Each path is a new rotation, seen through one point. The rows after it are directions, each followed by how far the rotation turns it, in degrees a step (0 if it stays put).
Each turn is a multiple of 5 degrees from 10 to 175, or 0.
Each row of a path follows its step; steps can be skipped.
Path 1:
step 5: [8 -8 3 -15 -14 1 11 -5 -22 23 10 6 -5 -1 2 8 8 8 5 -20 -4 20 -27 0 -8 4 30 19 11 -30 -2 1 7 12 0 -9 5 6 -4 10 0 -5 -19 9 12 19 -11 -6 -8 8 12 14 -5 21 2 -18 -22 9 -29 -13 -13 -9 5]
step 6: [-7 30 12 -24 9 17 2 15 -15 4 20 1 12 4 16 -1 23 9 -3 8 -16 4 4 2 22 -6 -11 32 3 -16 -8 -21 15 3 -18 19 3 4 16 25 -10 4 8 15 2 -5 1 20 -13 14 -5 -15 11 2 -11 -3 -11 -6 -10 10 -6 1 6]
step 8: [8 8 5 -8 -14 -15 -15 -9 18 8 -23 -9 -11 15 5 -13 10 -1 11 -13 -14 -19 19 0 -5 9 11 9 3 -2 0 11 -19 -20 29 -22 -13 4 1 15 0 11 -7 14 -3 9 15 18 7 7 -9 20 -16 -19 -1 -12 4 8 -2 35 -16 11 -6]
step 10: [-10 13 29 9 21 -33 18 15 -6 -18 -14 12 17 0 -17 1 -1 8 -10 20 5 4 -17 4 14 20 2 -22 -5 -14 3 -2 -21 7 2 -7 -5 -7 8 0 26 -14 -8 -12 -8 11 16 -16 -3 -3 0 -3 -14 28 15 -8 6 -4 2 8 -2 4 7]
step 14: [-9 11 -9 6 -3 39 7 -5 -15 11 12 4 1 0 -1 -2 -12 6 -3 0 4 -8 -11 10 -2 8 -3 4 8 -27 22 -16 -14 -23 -13 -2 -12 -5 -31 -15 9 14 -7 12 -15 -5 -12 14 22 3 -3 16 -10 -2 -4 -2 7 19 -19 20 4 -11 -28]
step 19: [2 8 14 -2 13 3 -19 19 -26 -4 4 21 -6 2 -2 -2 4 -1 12 -3 13 -11 -7 10 15 3 -3 2 19 7 -1 0 -14 12 2 16 -33 -19 6 10 7 19 17 -5 10 -26 4 9 -21 -5 -2 22 3 5 32 -2 -21 -5 21 -20 11 -5 -8]
step 20: [4 -1 -1 -5 -24 -5 12 -26 -8 -2 21 -1 -11 1 4 0 -21 -31 -2 7 5 2 14 -22 -2 -9 7 14 2 22 11 23 -3 -5 -2 8 -28 -1 5 -7 12 19 15 13 10 -19 28 18 15 1 7 13 10 -21 -5 0 -20 -3 -4 12 6 4 -4]
step 23: [-7 -4 3 -11 41 -2 14 3 4 0 24 -17 19 5 12 -15 -2 4 -6 10 -5 10 4 16 -32 7 7 -7 -6 16 -1 -10 0 -6 -23 3 -3 -12 -14 7 7 -21 -5 -4 -4 13 17 26 -1 7 19 13 5 12 -3 18 3 -20 -21 3 -9 -11 -6]
step 24: [12 -4 5 1 11 -8 2 -9 0 7 -10 -21 28 1 -5 -12 -13 -4 -2 -5 -6 -10 5 11 4 6 6 1 -14 19 -20 19 5 19 -33 -22 3 11 11 6 -25 -11 7 16 -17 -16 -22 17 -20 -19 12 3 -2 -2 -2 -8 11 -11 12 -24 -11 8 11]
Speeds:
[1 2 -5 5 -6 -5 2 6 4 3 2 0 0 5 3 8 0 -5 3 -1 -6 2 1 4 -4 -8 -10 -1 2 4 0 1 -3 -1 1 1 -2 3 0 3 1 0 1 4 0 -3 -1 -1 1 -4 3 -6 -2 0 2 -2 1 1 -1 2 0 4 4]
80
[-1 -2 0 -3 3 1 -3 2 1 2 -6 -1 -1 1 -2 -2 -1 -1 4 -3 -6 -4 1 -6 -6 -9 1 0 -3 -2 2 -4 2 2 0 -4 -6 0 -2 -1 0 6 -2 2 1 3 2 -10 -1 -4 -6 0 0 2 -3 7 2 -4 -2 1 2 1 -1]
80
[4 1 1 -6 1 5 4 -3 2 -2 1 4 5 -2 9 -4 -1 -2 5 -1 -1 2 0 5 0 -3 0 1 -4 1 5 5 0 -2 1 6 4 2 -1 5 6 2 -3 -7 -2 0 0 -5 0 -2 0 0 7 -4 -3 -4 3 -2 3 2 1 6 -3]
155
[0 3 6 7 -2 -5 -2 -3 -1 6 -8 1 -4 6 -5 -4 0 6 -1 1 1 -1 2 1 0 0 -6 -1 0 1 3 2 2 4 1 0 1 -3 -3 0 -1 -4 1 -4 1 4 6 1 0 -3 4 1 4 2 0 -2 3 -3 9 -1 2 6 -3]
45
[-2 4 -2 -2 -8 2 -6 4 -3 -4 2 3 0 2 1 1 0 5 0 -6 -2 -3 -1 -5 2 5 3 0 -4 0 -8 0 0 -7 0 1 -4 0 1 3 4 2 -3 -1 7 0 6 -3 -2 4 2 -5 -3 -4 2 -1 -1 -5 5 0 -2 6 0]
35
Path 2:
step 6: [-9 0 -6 -13 -4 6 10 -5 -2 19 13 -9 1 -7 -5 -5 -11 -8 -4 10 -3 7 6 -20 12 -26 12 -8 -12 -20 30 0 12 5 -12 -25 0 -7 -19 5 2 -5 0 12 -8 -1 15 10 -8 11 3 25 12 14 -10 -7 23 10 -24 -13 6 3 -13]
step 10: [11 0 18 -4 -11 -11 -13 12 14 1 -2 11 -6 2 0 -18 -5 4 7 -32 9 8 19 2 2 9 28 5 18 16 2 -23 6 -9 -7 10 -22 -16 -1 -9 -1 -6 6 -4 -9 1 -7 7 0 2 -7 -3 -23 -10 -3 27 -23 3 -2 -11 -16 3 18]
step 11: [-13 -16 -4 -10 -14 0 8 8 -11 10 6 -2 -12 13 -27 14 -3 14 -8 6 14 -4 1 2 0 12 7 -15 -13 18 1 11 14 -1 18 17 2 -35 15 -6 13 -4 -6 21 -11 -3 -4 -7 14 -14 24 -19 -18 1 1 17 -9 4 -2 -6 14 4 1]
step 17: [3 13 -9 -23 -17 -19 -12 4 4 12 9 6 -10 11 0 18 10 -26 -3 1 2 14 12 -11 15 -7 -22 -31 1 8 7 -1 -17 8 -2 5 10 3 17 -8 6 -2 4 -8 -12 5 17 22 4 4 4 -14 3 -19 -1 1 30 -3 1 11 -12 -7 3]
step 20: [-14 3 10 4 -4 -13 8 7 -5 8 -23 19 -4 -18 -20 2 10 27 -10 2 5 -11 7 15 -20 16 -6 -5 14 15 15 -8 -14 -9 25 -9 -4 -5 -1 -4 14 5 17 10 -13 -7 -1 -23 1 -5 -14 5 15 5 5 -3 18 4 -3 -5 -17 -26 -8]
step 23: [4 5 4 18 -21 -10 -5 -13 0 7 12 -4 -26 26 14 -1 -34 7 -4 5 10 -9 15 -9 1 6 -2 -14 2 13 4 -3 10 3 -19 -9 -8 9 -3 -14 -6 3 -5 24 8 0 9 0 -13 4 -8 -2 -13 18 -24 5 -4 -8 7 -13 -26 -7 -11]
step 24: [-25 -15 -4 9 19 -8 -5 -7 -9 2 -24 -12 -3 9 -13 6 -15 -26 -11 1 -1 3 7 -3 5 -20 -1 0 -5 -5 -5 -9 35 12 -16 -5 7 3 -17 -2 15 -9 -12 13 11 -2 -5 -2 -2 2 30 -13 -11 7 -4 13 8 9 -9 -10 5 27 -4]
step 27: [19 -7 -2 -14 -5 11 -7 -6 4 5 -2 10 4 -3 -18 -2 21 -9 15 -11 0 -6 -33 16 18 -7 6 -9 -10 23 -18 -3 10 -11 2 12 12 -17 0 14 14 12 -17 1 -1 0 -7 3 6 2 10 -14 3 9 18 3 -17 -6 -21 -3 -13 -19 23]
step 28: [9 15 6 -19 -20 -16 5 19 0 -5 16 -17 -7 13 3 -16 14 9 -14 -13 8 10 -18 -10 7 0 25 19 -9 -2 -20 -4 -5 -15 -14 16 -10 -9 9 0 -11 17 -4 -1 -11 -7 -8 5 10 -5 3 1 -2 -15 -5 15 18 10 15 7 14 -15 17]
Speeds:
[0 0 1 -1 3 1 0 4 7 -3 4 5 -2 -3 -3 5 0 5 2 -3 3 -3 1 2 -6 5 10 2 1 4 0 -1 -5 -1 2 3 1 -3 3 2 1 1 -7 4 -8 0 -4 -1 -1 -1 2 -1 4 -7 -2 2 3 0 1 4 0 0 2]
40
[3 -7 -3 2 1 -5 -1 0 -8 -1 1 0 -1 -6 -4 3 -1 -6 0 -3 -4 -2 4 3 1 -2 4 0 0 -1 5 0 -1 -2 3 3 -3 -4 1 5 0 6 -2 3 7 1 6 2 -2 2 6 1 3 -1 3 0 -8 -2 2 -1 6 0 -1]
135
[-3 -3 -4 3 2 6 9 1 1 1 -2 0 -5 0 -3 -3 5 -7 7 1 0 1 2 -2 4 3 1 -3 0 -7 2 -2 2 1 2 4 3 0 2 -3 -2 6 4 0 -2 -5 -5 -4 -4 -6 -1 5 5 0 -4 -2 -1 -1 -4 -1 -1 -3 4]
55
[2 2 -4 -5 6 -4 3 -6 2 -2 2 2 2 -2 1 -5 8 1 -3 -10 -2 6 -2 -2 -3 0 4 4 -1 -1 0 -2 2 5 -7 -4 -1 0 -2 1 -5 -2 -2 -4 -1 0 -2 -4 -5 -1 2 0 -4 -1 2 -4 -4 3 0 -4 4 1 3]
120
[2 4 -5 4 -2 5 -3 4 -1 6 2 -2 -1 6 4 10 -1 0 -4 -3 2 7 6 -3 5 0 1 1 -2 5 1 -1 3 -1 -4 -2 1 -1 7 6 3 2 4 3 -3 -2 0 -1 -1 -1 3 2 -6 -1 -4 -2 -2 2 1 -1 2 1 3]
60
[3 2 -2 1 -5 3 -3 0 -5 -4 -1 0 -5 -6 7 -3 0 5 2 0 0 4 6 -1 0 2 -2 -1 2 0 6 0 -4 2 -4 3 -2 0 -7 -1 1 -2 0 3 -8 -1 0 -1 -2 7 1 0 6 5 2 0 -5 0 -6 -1 -5 2 1]
110
[-1 2 1 -3 -2 5 -3 2 0 -5 -9 -2 7 3 -1 -2 1 -3 0 -6 -1 -4 0 5 3 1 1 5 2 -1 2 1 2 -2 -2 0 0 3 0 3 0 -6 4 6 2 0 -2 2 -8 -2 1 -5 0 -5 -4 -1 -3 -10 -3 0 -3 4 -1]
130
[-4 0 4 4 7 -2 -2 3 1 -3 -2 1 2 3 1 0 -1 1 4 1 -1 3 5 2 2 -2 -1 6 2 4 -2 0 -2 2 6 6 1 2 0 2 5 -3 2 -1 -1 7 -3 0 -6 0 -3 3 0 7 6 -5 2 0 4 -8 3 -3 5]
65
Path 3:
step 0: [2 10 -8 5 28 11 3 -16 -5 -26 -3 -3 4 0 -7 -16 -10 -20 -7 6 2 -2 14 -2 -4 14 18 11 5 8 -5 6 -7 -1 -12 -34 -4 -3 -16 9 7 6 -14 22 8 25 -10 -8 -12 -15 15 -7 3 -19 32 -4 -10 -6 -7 -6 -5 -15 -10]
step 3: [3 -21 -18 -5 12 11 -10 -11 -14 6 2 15 -2 1 -9 -13 -4 9 9 -6 4 0 5 -5 -10 9 3 2 -5 -6 -24 -4 -15 17 -2 -22 -18 25 4 27 -14 -2 -3 7 5 16 18 17 23 -30 0 -15 -13 8 2 0 1 -7 7 -18 26 -5 -2]
step 5: [-1 5 -9 -23 18 17 9 10 -4 2 -21 14 -1 -11 22 9 -15 0 -24 -16 -10 22 4 6 1 -8 6 -2 8 -12 -10 -8 15 15 -8 -31 -12 4 -4 -19 -2 -5 3 -22 -2 12 -18 -12 -10 -1 0 11 -6 -3 2 14 -22 0 2 -15 -18 4 13]
step 19: [-11 1 1 22 16 2 0 -12 -9 -7 -14 -4 -5 13 -2 -5 -14 -11 -7 -4 17 11 -11 -20 -10 1 19 9 7 -7 -10 12 6 6 -16 -9 -7 19 20 30 -13 -6 18 12 -2 16 -2 4 -6 5 2 -4 13 -9 -35 -12 -14 -2 12 -15 22 16 8]
step 20: [5 -4 -16 -20 -8 7 6 -16 -3 5 -19 -9 3 -11 -17 1 -10 -13 -6 -13 -4 1 7 -15 -9 -7 -12 -2 -4 -2 11 -3 22 5 29 -5 -17 15 21 10 -20 0 17 15 -18 -12 -22 -13 26 2 -2 -16 8 -13 3 6 -20 2 4 -20 10 0 1]
step 21: [-9 -22 4 -15 18 10 -9 -11 -3 -8 -15 -2 -13 -6 -6 -8 -10 11 -37 -24 12 7 6 -8 0 -15 -3 7 -13 -3 -10 -28 -1 17 -3 -6 -12 -28 -11 -5 -7 1 6 -6 -24 9 -2 6 20 -11 -3 7 20 -2 12 13 -7 -4 -8 11 1 -10 2]
step 25: [-1 -14 0 2 6 -17 -8 5 -15 -13 -17 19 -14 11 1 -7 -20 -29 -13 3 8 3 -6 -8 14 8 8 -9 9 9 -4 -5 8 -7 -33 2 -5 19 14 20 -9 -2 13 8 -11 0 -7 15 15 0 3 -7 22 -21 5 -31 -7 -2 -12 5 12 -12 6]
step 28: [-8 7 12 2 28 -3 0 10 4 -2 -2 17 -1 5 19 -17 -27 9 -8 -1 7 14 -8 -2 -5 -32 18 28 10 -3 -9 4 -22 5 -28 -10 0 9 -1 -13 -16 9 10 -7 -8 -4 4 11 -4 -24 -7 7 -2 -13 7 1 -12 -8 0 -7 21 17 1]
step 31: [7 0 -5 -12 1 -6 -15 -34 -12 -5 -12 24 -6 2 12 -9 -31 -3 -20 17 -8 10 1 -2 9 9 17 -6 -17 -6 12 -8 14 9 -27 -23 9 -4 -10 14 8 -1 9 0 -11 -4 -8 11 1 -11 4 -2 24 2 13 -5 -24 13 0 -7 8 -3 10]
Speeds:
[-6 -1 -1 -1 0 1 4 1 0 1 -1 -3 -9 -7 0 -5 4 -4 -5 -2 4 -3 -3 -1 -1 0 0 1 3 2 -1 1 -4 -4 -5 2 5 -2 5 -3 1 -1 -1 1 -4 2 -4 -5 0 1 3 2 -4 -6 7 -2 5 -6 -2 2 1 3 1]
155
[-2 1 -4 0 0 5 3 0 3 0 2 0 3 -3 4 -5 -1 8 0 4 0 3 1 6 3 -1 0 0 1 -5 -2 -1 -5 0 3 -4 -1 -6 2 1 2 -2 6 -1 -12 -1 -6 -1 3 2 -4 4 5 -1 0 1 0 1 7 -1 -6 -1 -2]
45
[6 -2 -3 -5 0 5 -2 6 2 2 2 4 0 -2 2 3 -2 -2 2 1 -3 -1 2 7 -2 0 -6 -7 2 -1 -5 0 -2 -2 -8 5 -1 5 -2 6 -2 3 1 -2 3 4 2 0 2 0 -2 4 2 -4 -4 0 3 -5 -3 0 -6 0 4]
35
[5 -5 0 -2 1 -5 -4 -2 3 -4 -3 3 1 4 -1 -5 6 0 0 3 4 1 -3 -2 -2 8 -1 0 -1 -3 0 0 7 -5 -1 -2 -2 -6 -2 0 -4 1 0 -4 -5 -1 1 3 -2 6 5 0 5 -3 0 1 8 1 -3 -4 -2 4 2]
170
[-5 0 -2 3 1 -1 7 0 -1 2 -1 -4 -1 4 1 1 -3 -4 -3 -4 -6 -3 3 7 -5 3 -5 -3 -1 -5 -3 2 8 0 6 4 1 3 -1 -7 -1 -1 -2 4 -7 -3 3 -2 1 3 1 4 0 2 -1 6 1 2 -3 0 -1 4 0]
115
[2 3 -2 -3 -1 -2 -3 0 -1 1 1 6 3 -3 -6 -1 -1 2 -5 -1 5 4 -3 2 2 -13 -3 -4 1 1 0 -1 5 -2 -4 2 0 -2 -6 -3 3 -3 -6 4 1 1 -1 -5 3 3 -5 1 4 3 2 1 2 5 -1 -3 4 4 -2]
110
[-3 6 2 -8 -1 2 3 -2 -1 -3 0 -4 -2 -2 3 -1 -4 -6 -3 0 5 -5 2 -1 3 2 1 -3 5 -2 -1 -1 7 -1 3 1 0 -3 -1 3 -4 -7 -4 -5 3 4 -1 5 3 6 -3 -2 2 -2 1 -5 -5 1 2 -6 -2 -6 -1]
70
[-5 1 2 6 2 -2 2 -1 2 7 0 -1 1 -5 0 1 -2 5 1 3 0 6 -2 -10 -4 2 -2 -6 1 1 -1 -3 3 -1 0 -2 -2 0 0 4 1 -1 -6 1 2 -3 -2 -5 -4 5 1 1 -1 2 -2 -2 -5 -5 0 -3 -8 3 6]
100
